Some points, each followed by its number:
0.06;-0.13;-0.26;1.21;0.80;-0.48;-1.55;1.16;-1.94;0.51;-0.79;2.28;0.32;-0.05;1.04;-1.71 0
-2.38;-0.47;-1.21;1.05;1.12;-0.09;-1.59;-0.58;-1.88;0.78;0.30;1.32;0.37;-0.66;0.57;-1.93 1
0.12;-0.53;-1.58;0.59;-0.55;0.60;1.26;-0.82;-0.49;1.03;-0.35;0.70;-0.36;0.56;-0.23;-0.77 2
2.66;0.40;-0.85;0.06;-0.87;1.25;-0.03;-1.51;0.44;-1.09;-1.52;1.02;-0.23;-0.58;-1.20;0.28 3
1.76;0.16;0.95;-0.80;-0.94;-0.39;1.17;-0.49;1.88;-1.09;-0.94;-0.68;0.29;-0.63;0.15;1.14 4
1.53;0.31;0.25;-0.88;-0.97;-0.33;1.11;0.15;1.86;-0.49;-0.95;-0.82;-0.19;-0.47;0.31;1.16 5
2.17;-0.40;-0.78;0.66;-1.17;0.16;1.40;0.67;-0.50;1.38;-0.51;1.88;0.19;1.33;-0.07;-0.70 6
-0.99;-0.83;-1.28;-0.32;-0.75;-1.11;2.35;0.41;0.97;1.26;0.30;-1.11;-0.44;0.54;0.17;-0.12 7
0.36;-0.83;-0.28;0.06;-1.15;-1.90;2.07;0.73;0.89;0.79;-0.94;0.56;-0.51;0.27;1.32;-0.83 8
2.93;0.32;-0.44;0.04;-0.90;1.13;-0.05;-1.54;0.39;-1.33;-1.16;1.22;0.38;-0.66;-0.72;0.21 9
-0.90;-0.97;-1.48;-0.34;-0.82;-1.06;2.39;0.43;0.98;1.59;0.29;-1.10;-0.60;0.51;0.44;-0.09 10
0.78;0.83;1.10;0.24;0.83;1.05;-2.49;-0.28;-1.06;-1.61;-0.67;1.10;0.62;-0.32;-0.52;-0.02 11
-1.32;-0.33;-0.04;0.33;0.45;-2.08;-0.56;0.68;-0.51;0.52;0.00;0.44;-0.07;0.30;1.62;-0.82 12
1.24;-0.42;-0.06;-0.22;-1.28;-1.41;2.52;1.45;0.98;1.63;-0.20;0.11;-0.33;0.73;0.66;0.03 13
-0.68;0.44;0.18;0.27;1.23;1.43;-2.58;-1.54;-0.89;-1.57;0.77;-0.19;0.31;-0.76;-0.71;-0.18 14
-1.87;0.70;1.38;-0.90;0.93;0.38;-0.78;-0.25;0.58;-0.31;1.33;-2.58;-0.15;-0.06;-0.14;1.54 15
1.06;-0.52;-0.24;-0.26;-1.34;-1.40;2.64;1.49;1.00;1.45;-0.51;0.26;-0.40;0.99;0.83;0.15 16
Which two points above are nearest to each new point? Their numbers follow each, nearest first.
1.97;-0.73;-1.06;0.89;-1.06;-0.26;0.84;0.75;-0.61;0.46;-1.07;2.35;0.13;-0.51;0.64;-1.46 6 2
0.08;-1.12;-2.79;0.80;-0.44;0.04;0.71;0.05;-0.62;0.68;-0.81;1.07;0.27;-0.63;0.01;-1.66 2 6
-1.20;0.53;0.17;0.20;1.45;1.48;-2.41;-1.38;-0.91;-1.51;0.29;-0.26;0.33;-1.07;-0.78;0.03 14 11
-0.29;0.64;0.37;-0.03;1.14;1.92;-1.97;-1.35;-0.88;-1.46;0.96;-0.57;0.04;0.07;-0.81;0.76 14 11
-2.08;-0.53;-0.64;1.12;1.05;-0.16;-1.64;0.37;-2.00;0.68;0.17;1.15;0.40;-0.41;0.51;-1.94 1 0
1.41;1.05;0.83;0.05;0.75;1.48;-1.95;0.16;-0.94;-0.16;0.06;0.75;0.45;0.73;-1.05;0.96 11 14
0.21;0.11;-0.20;0.96;0.48;0.00;-1.01;1.41;-1.90;0.52;0.61;2.09;0.19;0.95;0.32;-0.99 0 12
-0.72;0.07;0.95;0.13;0.38;-1.59;0.07;2.39;-0.43;1.47;0.39;0.24;-0.11;0.73;0.87;-0.08 12 13
-2.05;-0.48;-0.52;1.10;1.14;-0.11;-1.58;0.12;-1.90;0.51;0.57;1.28;0.47;-0.22;0.35;-1.98 1 0
-1.49;0.68;1.91;-0.91;1.07;0.27;-0.83;-0.63;0.60;-0.88;1.58;-2.34;-0.24;0.04;-0.46;1.59 15 14
-1.21;0.53;-0.67;0.22;1.33;1.31;-2.65;-0.86;-1.02;-1.40;0.42;-0.22;0.18;-0.86;-0.59;-0.05 14 11
